Each path below is one point turned by a fixed rotation once a step. After each direction that follows a path, write how fast that rotation turns it, in degrees a step (0 if it stays still).
Each turn is a multiple of 5 degrees from 10 to 175, or 0.
Each row of a path follows its step; steps can be skipped.

step 0: [107,-216,30,-42,129,-52,-235,-154,66,-56,-104,-2,-76,65,-137,-2,-291,347,-333,-80,-169,231,-17,44,391,-75,-137,-80,-157,125,17,-183,-200,-121,-2,-98,236,-57,35,25,-31,-454,173,316,-182,13,289,220,122,-203,160,205,-72,-164]
step 1: [-39,145,-287,85,-141,-254,-16,236,-441,-66,-76,-241,144,32,149,130,-129,98,289,-9,170,67,-32,-121,366,-105,73,-232,210,42,276,-15,17,-116,-260,13,-1,-181,-198,123,-310,64,135,77,197,91,231,140,41,13,-198,269,-107,-248]
step 2: [-6,-113,-51,86,56,25,-328,112,-146,-166,-294,35,184,-96,-113,-55,-64,292,-158,-65,-89,-85,-201,-214,4,-224,-132,-126,-254,-4,356,-166,-10,160,120,-95,141,156,39,94,126,-60,-127,210,-294,476,54,-295,387,-166,16,142,-150,-61]
step 3: [147,174,-187,-30,77,-145,119,169,-34,-3,-207,-14,71,55,-204,145,20,168,188,-37,-121,152,279,-7,225,-150,-99,-209,115,153,55,-345,-188,-343,302,-70,62,-140,-296,29,11,-179,72,191,170,-110,145,283,175,-163,-147,134,-454,149]
step 4: [-160,-181,11,243,14,-144,44,351,-151,11,-73,164,10,-93,8,-183,-110,211,340,-42,113,161,-408,154,378,-191,-147,-14,-105,-33,185,-50,14,80,-147,-33,70,28,177,-322,-140,25,-31,-123,-159,268,184,-76,218,-93,-352,109,-253,-32]
step 5: [103,99,-82,77,112,-279,-136,161,44,-361,-340,71,208,-134,-381,71,-97,201,197,62,-46,-126,-121,35,-10,-99,-87,-22,-152,137,8,-355,-94,36,130,-15,212,68,76,323,32,-194,275,210,176,141,363,172,71,187,118,80,146,277]
step 6: [-2,-531,-247,-45,247,160,160,263,-24,-60,-108,-114,8,44,-56,19,-280,87,-3,-86,46,396,-156,47,251,-226,57,-233,54,213,-42,31,65,-97,-283,162,-10,-6,-228,-96,10,-319,4,59,-18,-110,287,114,249,-78,-47,242,-274,-22]
step 7: [-219,176,-173,153,5,-309,-206,96,-170,-72,165,59,92,170,11,-82,-209,174,240,-14,113,29,-307,-6,315,128,-87,-176,-85,199,188,-142,-205,213,142,-43,140,-292,90,289,-89,-13,43,411,-282,143,274,12,14,113,-61,281,119,-121]
step 8: [228,34,-262,-51,-46,127,-75,106,-131,-181,-282,-59,377,-165,100,63,14,159,15,48,-161,110,-172,-221,-174,-192,-236,-394,231,114,79,-164,-136,33,-285,-52,-9,232,-92,45,158,-363,201,171,183,250,63,15,258,-88,-107,191,-162,-106]
step 9: [-274,-158,-112,-5,391,-32,-189,249,33,85,102,47,114,8,-221,10,25,201,251,-107,73,84,29,12,114,-279,274,-110,-47,189,170,-378,-260,-197,174,70,128,-320,-15,15,-12,-38,-169,172,-130,167,-74,-98,72,-137,-91,313,-409,-169]
Directions:
[19,48,34,80,-28,-55,-59,39,-48,-7,40,54,49,12,55,-15,-23,14,46,0,8,-73,-55,-60,20,5,-47,-7,49,14,-62,88,102,-31,-38,-6,14,-40,26,-51,-58,17,-62,33,-54,33,12,88,-98,-7,-22,-22,-11,14]
120
[18,-49,19,38,-2,4,-78,-57,46,-25,-24,-3,25,-78,-18,-42,18,24,84,-5,-8,26,8,-1,-22,-53,54,65,21,-28,20,-18,-53,-35,-86,16,73,-62,30,6,-52,-15,84,-60,71,53,-33,48,-41,-18,6,-64,31,-109]
90
[-67,1,21,-38,-5,-5,40,-14,-46,1,-23,-18,6,-121,4,18,-30,-16,40,28,83,-68,27,-33,26,10,-67,93,77,-26,21,-55,-44,-66,79,-13,3,-13,-41,22,25,-107,-28,66,-38,-49,6,3,-44,54,-3,-21,67,-17]
160
[32,150,49,-12,-44,13,-72,17,87,-109,22,42,-39,-12,-53,-18,17,-4,-41,-16,-7,7,2,6,-10,-3,-16,-9,-45,-80,36,-7,-15,81,12,-2,67,-15,46,46,13,-74,-4,30,-93,-65,32,37,17,-3,30,-26,-10,-14]
145
[34,-66,83,-45,-13,-37,-9,-73,45,55,45,3,-19,-1,-20,-65,-43,-12,23,63,-9,-24,18,-67,-17,26,-21,-1,-48,46,5,-109,-10,-24,16,-11,5,-49,113,7,-60,58,-56,22,-62,46,73,-48,26,-1,82,44,-5,11]
155
[-43,-59,30,10,-9,-17,-81,-36,21,5,11,1,62,16,-56,-20,-26,58,-56,-34,11,-33,-40,118,4,19,20,-17,-78,12,0,19,10,16,147,-94,-18,-57,21,2,4,-27,-7,39,32,26,-72,7,-61,-45,-45,36,65,-4]
155

step 0: [-134,-95,109,-433,41,-87,382,-270,291,93,-66,45,7,-46,99,310,8,-98,270,-198,77,-57,56,-83,-176,231,3,-318,-58,-78,62,-131,134,216,167,-12,68,125,4,-233,27,423,59,7,-201,-21,52,311,94,37,83,-231,242,-223]
step 1: [99,-40,144,-77,83,-129,-139,-103,-48,107,-2,242,153,-317,-206,35,178,-28,93,-29,42,-423,66,-207,-383,54,-69,51,-96,88,55,-120,33,281,-236,-410,-139,252,157,23,-40,259,-45,87,150,269,-201,-160,-29,-44,381,-210,92,124]
step 2: [5,25,-15,290,5,-175,53,-190,-153,374,-85,-226,-284,-62,362,82,-3,30,-366,33,-97,-189,-288,-91,-252,-26,155,251,-12,2,36,74,71,53,290,-357,-54,-55,-233,-52,-3,329,-261,127,-84,160,-166,137,-250,-50,102,-64,197,27]
step 3: [-124,85,-8,-204,182,-84,38,-220,224,135,-52,-152,-50,-76,115,250,265,-112,-100,-178,-32,221,-211,-35,-266,-171,-62,72,123,167,120,-111,31,-38,222,132,-220,61,325,-84,-176,-124,-13,90,-84,-92,-393,-146,72,-247,-139,-391,383,-194]
step 4: [-272,-141,106,-31,76,17,-31,23,59,51,-53,236,-130,-249,-335,-185,-78,286,212,-65,-74,-112,-169,-262,-114,-134,352,-66,-55,85,-53,-282,16,252,19,-67,-231,-28,391,-330,-32,4,-147,389,-8,-7,22,127,-254,-119,27,-14,238,-224]
step 5: [39,140,347,126,-29,-222,-159,-28,-16,84,99,-74,59,-216,63,-45,49,104,-173,79,-143,-46,17,65,63,-3,390,-171,-3,-243,-155,39,75,145,173,-63,-446,-217,42,109,-53,337,168,-9,336,-182,-172,301,-155,-141,275,-375,106,87]
step 6: [-274,-24,-154,-13,34,-223,-92,-257,37,27,-102,99,-8,-36,313,8,187,-221,-84,37,179,-226,150,161,61,144,30,49,49,125,213,555,198,241,209,23,-369,50,140,-228,-67,6,-226,147,264,-98,-168,11,-40,8,-20,-83,129,-377]
step 7: [-83,-123,439,-187,260,-365,96,-154,-130,20,201,140,-47,-150,87,-308,-6,39,-148,-154,-36,-388,-82,-98,-140,-89,-23,208,-102,248,53,-132,-207,273,307,306,-103,146,14,-175,229,-81,112,203,-38,-94,0,-86,21,-79,-91,-121,-120,-195]
step 8: [-211,136,121,74,214,-13,237,-165,-87,-104,-202,-127,-134,-137,-184,-58,42,227,239,68,-327,9,-63,-47,-84,240,-112,61,100,-169,-218,57,-17,479,248,167,-175,112,-262,13,-195,43,88,-38,-68,171,-130,252,-228,-94,244,-332,-106,-233]
step 9: [-169,122,304,-116,178,-191,208,-239,5,65,-337,70,173,-79,124,50,136,-92,223,43,101,-118,-163,89,-100,49,92,-177,-124,-286,9,215,302,266,43,-363,256,69,200,-30,-38,410,215,65,28,-142,-310,-2,41,27,-204,-105,-88,-224]
Directions:
[100,-20,-2,-21,-17,23,-9,85,-110,-14,-11,-24,34,-52,-17,-50,-77,64,-20,1,22,55,-57,31,3,-42,-69,22,59,12,-12,-58,-70,52,-16,-31,-48,79,0,-29,10,61,-66,17,69,18,1,68,-14,17,29,-27,-58,-23]
115
[-27,-47,26,71,-50,-58,-44,8,-34,6,24,-14,57,17,27,-94,39,18,44,-34,-58,-26,-22,-1,-57,-2,74,73,-61,-6,-55,-23,-87,50,-62,2,0,24,55,15,43,0,-30,20,-63,-2,114,-85,-42,28,5,6,4,54]
125
[32,43,-35,-59,49,11,-108,-63,-39,-42,-82,-68,30,-14,-73,-19,-28,-51,13,-9,-29,-32,32,-13,39,-32,46,-74,39,45,-27,-20,52,46,-66,-4,32,-47,42,9,24,75,46,-32,-92,-43,32,52,-53,36,40,-13,6,-22]
85
[-50,17,-39,-26,8,43,33,6,6,-49,31,47,26,-22,25,34,37,11,4,-58,-17,29,-106,38,-72,-90,-21,56,-61,12,-75,-4,68,20,-53,83,82,-78,-5,-49,-54,-20,5,-5,24,-32,15,71,-47,-45,37,-15,-69,-6]
80
[-9,23,67,-8,-45,-76,-41,-52,7,-58,4,-18,-54,-10,-65,10,13,-45,-22,-16,4,48,63,15,26,24,-13,-11,-59,-11,-20,35,-96,-29,24,98,-30,-62,61,-66,28,-7,-48,19,119,-45,16,64,-5,61,39,77,-10,-2]
45
[-26,-51,37,30,-40,59,5,61,24,-7,-23,46,16,-25,-14,51,-49,-6,4,-100,-60,-76,43,6,73,30,-55,44,-28,66,93,-7,12,-12,-58,27,50,8,133,-51,43,43,5,20,1,-5,-57,-35,17,5,-45,-57,-27,-29]
120
